(in the rows, 128 means zero)
Each path is a new rotation, seen through one point. The rows after it are directions, each followed by how far the rotation turns it, in degrees each step (0 if it stays put).
Each turn is a multiple of 5 degrees from 10 to 175, or 0.
Each row of a path follows its step; steps can be skipped.
path 1
step 1: [114 134 124 126 119 133 130 137 136 143 130 127 123 123 120 138 126 122
 126 137 133 128 129 121 128 134 137 130 124 138 129 134 123 116 130 135
 136 125 127 126 125 122]
step 2: [118 134 133 133 121 124 123 137 127 132 124 127 134 137 125 128 127 136
 119 131 134 134 129 134 132 139 140 128 123 118 119 134 135 127 138 120
 129 123 120 122 121 116]
step 3: [126 130 135 131 113 119 130 124 129 129 139 116 134 121 133 121 131 130
 119 124 128 123 124 138 131 137 130 119 122 119 135 135 146 131 126 129
 127 130 128 127 133 131]
step 4: [118 135 123 126 130 130 137 129 132 135 132 119 124 116 121 129 141 126
 130 134 125 124 120 133 133 116 124 122 132 130 130 127 142 121 126 126
 120 128 116 123 138 132]
step 6: [141 117 128 135 129 121 136 130 131 137 133 129 124 121 142 127 137 129
 122 140 130 132 130 135 131 141 123 131 127 128 136 124 120 130 131 129
 134 132 139 132 140 127]
step 8: [125 119 117 137 115 132 127 119 118 121 125 145 139 129 128 128 128 125
 122 121 132 131 137 121 130 124 133 137 126 118 129 125 134 126 139 126
 120 124 126 127 131 125]
step 13: [128 131 131 131 138 147 129 125 132 134 131 129 133 141 128 131 129 122
 129 126 122 131 121 135 142 123 135 122 141 128 128 127 135 122 137 137
 132 123 120 136 126 128]
step 15: [128 122 130 128 126 124 137 140 142 132 131 131 110 125 138 128 131 120
 132 122 128 124 128 133 129 132 142 137 128 124 126 127 129 126 117 120
 118 126 135 131 128 136]
step 23: [128 130 124 133 124 122 143 132 130 135 121 127 130 121 122 120 130 117
 116 136 135 134 133 128 121 127 133 129 130 115 121 128 127 127 125 130
 133 132 123 138 146 127]
step 25: [120 116 118 131 121 123 117 122 125 130 146 137 127 134 130 142 131 132
 115 129 136 132 128 131 132 129 128 127 132 138 131 130 134 128 132 130
 129 126 127 126 138 132]
Directions:
[131 127 130 129 128 126 125 125 127 130 130 126 126 127 129 126 126 131
 127 126 129 127 131 128 131 129 128 129 128 125 124 128 127 123 124 127
 126 131 126 128 128 128] -> 85
[125 128 130 130 131 131 126 127 129 130 123 127 126 133 126 128 130 128
 131 128 127 130 126 129 131 127 128 132 124 126 127 128 128 130 127 127
 126 128 124 127 128 128] -> 130
[126 129 127 129 126 129 134 129 128 128 130 127 129 131 126 126 127 125
 128 129 130 125 129 124 127 125 125 129 127 125 127 126 127 124 128 129
 126 127 130 125 127 132] -> 95
[129 130 129 127 130 129 129 132 126 123 131 125 130 127 130 131 127 129
 128 129 123 128 127 128 131 128 124 127 125 126 128 131 131 126 129 128
 130 129 125 126 128 127] -> 45
[127 127 128 125 131 127 126 131 130 129 127 129 131 129 131 129 128 130
 127 130 130 130 127 129 125 130 128 129 124 128 126 130 129 124 127 125
 127 127 134 129 129 130] -> 80
[128 128 128 128 123 128 127 128 127 130 127 124 129 129 127 129 128 133
 127 126 131 126 123 128 125 129 125 127 128 130 128 127 131 128 127 129
 128 125 127 126 125 126] -> 45
[127 126 131 127 127 126 126 128 131 128 130 128 129 130 128 127 130 128
 130 132 127 129 129 126 132 126 128 126 130 133 131 130 128 125 124 132
 126 124 127 128 128 129] -> 120
path 2
step 0: [128 130 130 117 128 126 123 131 124 121 124 124 126 122 127 120 120 120
 122 125 123 118 135 129 133 117 130 118 131 116 129 124 134 125 118 130
 121 136 127 121 136 123]
step 1: [135 117 137 128 115 135 132 132 131 126 134 138 139 120 132 135 132 134
 125 127 126 131 114 123 131 124 131 133 124 128 131 120 121 128 133 123
 135 129 130 122 135 125]
step 6: [127 128 131 115 128 132 134 125 125 127 124 128 126 127 130 116 128 124
 123 136 123 127 130 125 122 121 129 128 132 123 142 140 132 119 139 145
 127 131 127 125 129 127]
step 7: [134 118 129 133 122 129 122 128 135 133 119 131 137 130 139 134 124 138
 126 125 130 125 130 129 143 122 123 128 131 127 125 124 113 134 137 131
 128 125 129 128 116 133]
step 11: [123 132 110 126 124 117 121 136 122 135 135 136 121 128 132 123 121 122
 128 133 132 135 129 137 121 125 130 129 126 127 128 129 134 138 118 125
 125 121 124 128 128 126]
step 15: [133 117 128 121 122 132 130 125 119 130 114 123 132 132 133 122 127 124
 124 134 136 132 132 125 136 120 122 134 127 119 132 130 128 119 136 139
 134 139 130 128 127 128]
step 18: [135 118 128 126 126 138 128 120 124 128 128 117 129 128 132 138 120 119
 118 131 125 126 133 130 127 125 129 140 121 123 131 134 124 123 137 123
 136 132 123 123 127 116]
step 21: [128 128 130 131 126 135 132 121 130 121 121 117 121 133 117 137 121 125
 132 141 126 125 133 124 126 126 131 136 118 122 135 122 121 122 133 136
 129 131 133 130 116 124]
step 23: [131 124 127 121 116 127 132 132 128 126 129 137 128 128 139 106 126 128
 129 130 134 122 141 131 129 130 123 123 124 123 129 125 132 127 132 129
 132 123 132 140 134 128]
step 26: [138 125 130 136 114 130 126 132 121 116 133 129 124 127 144 125 121 132
 116 131 131 126 135 136 129 131 122 136 126 131 130 135 129 132 124 124
 135 121 128 130 133 128]
Directions:
[127 128 128 129 131 125 130 132 127 130 126 130 130 126 128 130 129 129
 130 128 125 127 131 126 124 125 127 128 127 128 123 130 129 130 125 127
 128 127 127 131 127 129] -> 125
[129 130 130 131 126 126 126 129 125 125 126 127 132 131 126 129 128 133
 126 129 127 125 127 128 129 131 129 127 126 129 130 128 129 129 126 129
 128 131 129 129 129 131] -> 155
[129 125 129 129 127 127 131 126 131 129 125 123 130 127 127 128 128 126
 128 129 129 128 128 131 127 132 125 130 127 128 127 127 127 132 126 127
 126 130 129 128 122 127] -> 130
[129 126 127 130 128 127 131 133 128 126 127 125 126 130 127 129 125 127
 128 130 132 131 128 128 129 125 125 126 131 125 129 125 130 127 126 130
 126 127 127 129 129 130] -> 170
[125 132 130 130 127 127 126 125 131 125 124 132 126 129 132 131 129 129
 131 131 128 132 130 130 129 127 126 130 128 129 129 129 127 129 127 129
 126 130 127 126 127 126] -> 80
